[3161, 7008, 4296, 9138, 3825] -> 3825
[-361, -872, 693, -847, 634, 78] -> 78
[16, 168, 241, 184, 217, 116, 190] -> 190
[2412, 7330, 4618, 9200] -> 9200
[907, 949, 831, 64] -> 64
[51, 60, 78, 2] -> 2
[10, -1, -18, 32, -4, -32] -> -32
[-264, 550, -135, -700] -> -700
[4487, 3299, 7025, 2363, 2117, 8416] -> 8416
[855, 93, 490, 817] -> 817
---
[-27 -72  13  25]
25

[[-18 -42 -53 -19  67 -64]
 [-26   0 -33 -37   6 -40]]
-19

[-79 -44  -2 -32 -63]
-32

[ -8  39  35 -76 -30  -6 -27]
-76

[  3  28 -62 -72 -52  37]
-72

[ 81 -19  83  72 -82]
72

[[-23 -31  -4 -39  54 -46  57]
 [-20 -23  -7 -37  54 -47  45]
 [-28 -45  11 -53  58 -44  69]]
-39

[ 65 -29 -64 -19  34  19 -69]
-19

[-71  19 -38  41   9]
41
---
array([-0.16, -0.13, -0.09, -0.02,  0.11,  0.04]) -> 0.04

array([[ 0.181,  0.054, -0.032, -0.169,  0.193],
       [ 0.003,  0.039,  0.113,  0.147,  0.166],
       [ 0.077,  0.128, -0.166,  0.188,  0.083]]) -> 0.188

array([[-0.1,  0.6,  0.5,  0.4],
       [ 0.5, -1.1, -0.4,  1.3]]) -> 0.6

array([-187.467,  182.182,   -6.485,  -63.032,  -35.189, -129.897,
        -88.338]) -> -6.485

array([[  4.381,  -7.516,  -2.096, -16.365,   0.888],
       [ -0.539,  -4.686,  -0.803, -12.220,  -2.515],
       [ 12.430, -14.900,  -9.029, -15.984,   1.661]]) -> 4.381

array([ 17.8,   5.4, -16.8,   9.1,  13.9]) -> 13.9
---
[ -69.8   48.8  -12.7  127.1 -116.4] --> 127.1
[-124.4  137.7 -107.8  -89.2   61.4  -29.3    9.7] --> -29.3
[-0.003 -0.107 -0.015 -0.082  0.041  0.141  0.061] --> 0.141
[ 178.75 -127.04 -113.01   -3.37 -155.50   47.81   87.37] --> 47.81
[-1.451  0.575 -1.528  0.395 -0.570 -0.675  1.395] --> -0.675
[ 14.2 -16.3  -2.4   1.7 -17.2] --> 1.7
---
[ 0.294 -1.030  1.411  0.396] out 0.396
[ 0.161  0.006 -0.033 -0.134  0.173] out 0.173
[-155.762  186.625   84.309    8.625   29.535   54.686] out 54.686
[-1.55 -0.17  1.21 -0.02  0.06] out 0.06
[-142.2   92.0 -109.7 -148.1] out -148.1
[-0.02  0.04 -0.11 -0.06  0.13  0.16  0.11] out 0.11
[ 0.04 -0.04 -0.12  0.06  0.18 -0.15 -0.17] out -0.17
[-0.11  0.08 -0.04  0.11 -0.06 -0.09 -0.15] out -0.15
[-6.796 -5.746 -9.810  9.990 -6.621] out -6.621
---
[[  2.2   7.8  -2.1  10.0  -3.2 -12.9  19.4]
 [ -6.3  15.2   5.0  -4.0  -0.7 -10.7 -14.3]
 [ 16.1  24.2  15.8   5.1   1.2  11.9  19.8]] ==> 19.8

[[-1.8 -0.2  1.2  1.3  1.2]
 [-1.6  0.3  1.2  1.3  1.3]
 [-1.3  0.9  1.3  1.3  1.3]] ==> 1.3

[[  17.2   96.8   -9.5  116.8  -24.8  139.4]
 [-105.4 -162.3  -29.0  -48.1  -60.2  -10.3]
 [ -11.0  -68.0  -46.7   35.5  -45.5   47.1]] ==> 47.1

[[ 0.056  0.059  0.045  0.061]
 [-0.084 -0.068  0.141 -0.118]
 [ 0.090  0.093  0.145  0.072]] ==> 0.072

[[-145.2  216.3  -80.0  100.0]
 [ -58.7   32.4  -65.6  -77.2]
 [ -69.4  -53.0  -67.1   16.1]] ==> 16.1

[[-0.84  1.83 -0.38  0.47]
 [-0.88 -1.52  1.06 -0.34]
 [ 1.46 -1.13 -1.50 -0.65]] ==> -0.65
---
[5 7 1 3] ans = 1

[[ 114  182  299  354  504  332  259]
 [-488 -356 -521  700 -538 -188    9]] ans = -521

[[-18 -40  19  14 -19]
 [-34 -19  37   1 -13]] ans = 37

[ 41  39 -23 -32] ans = -23

[1427 2074 2654 3443 8947 2561 4053] ans = 2654

[[8 5 3 1 4 8]
 [6 7 8 4 3 7]] ans = 8
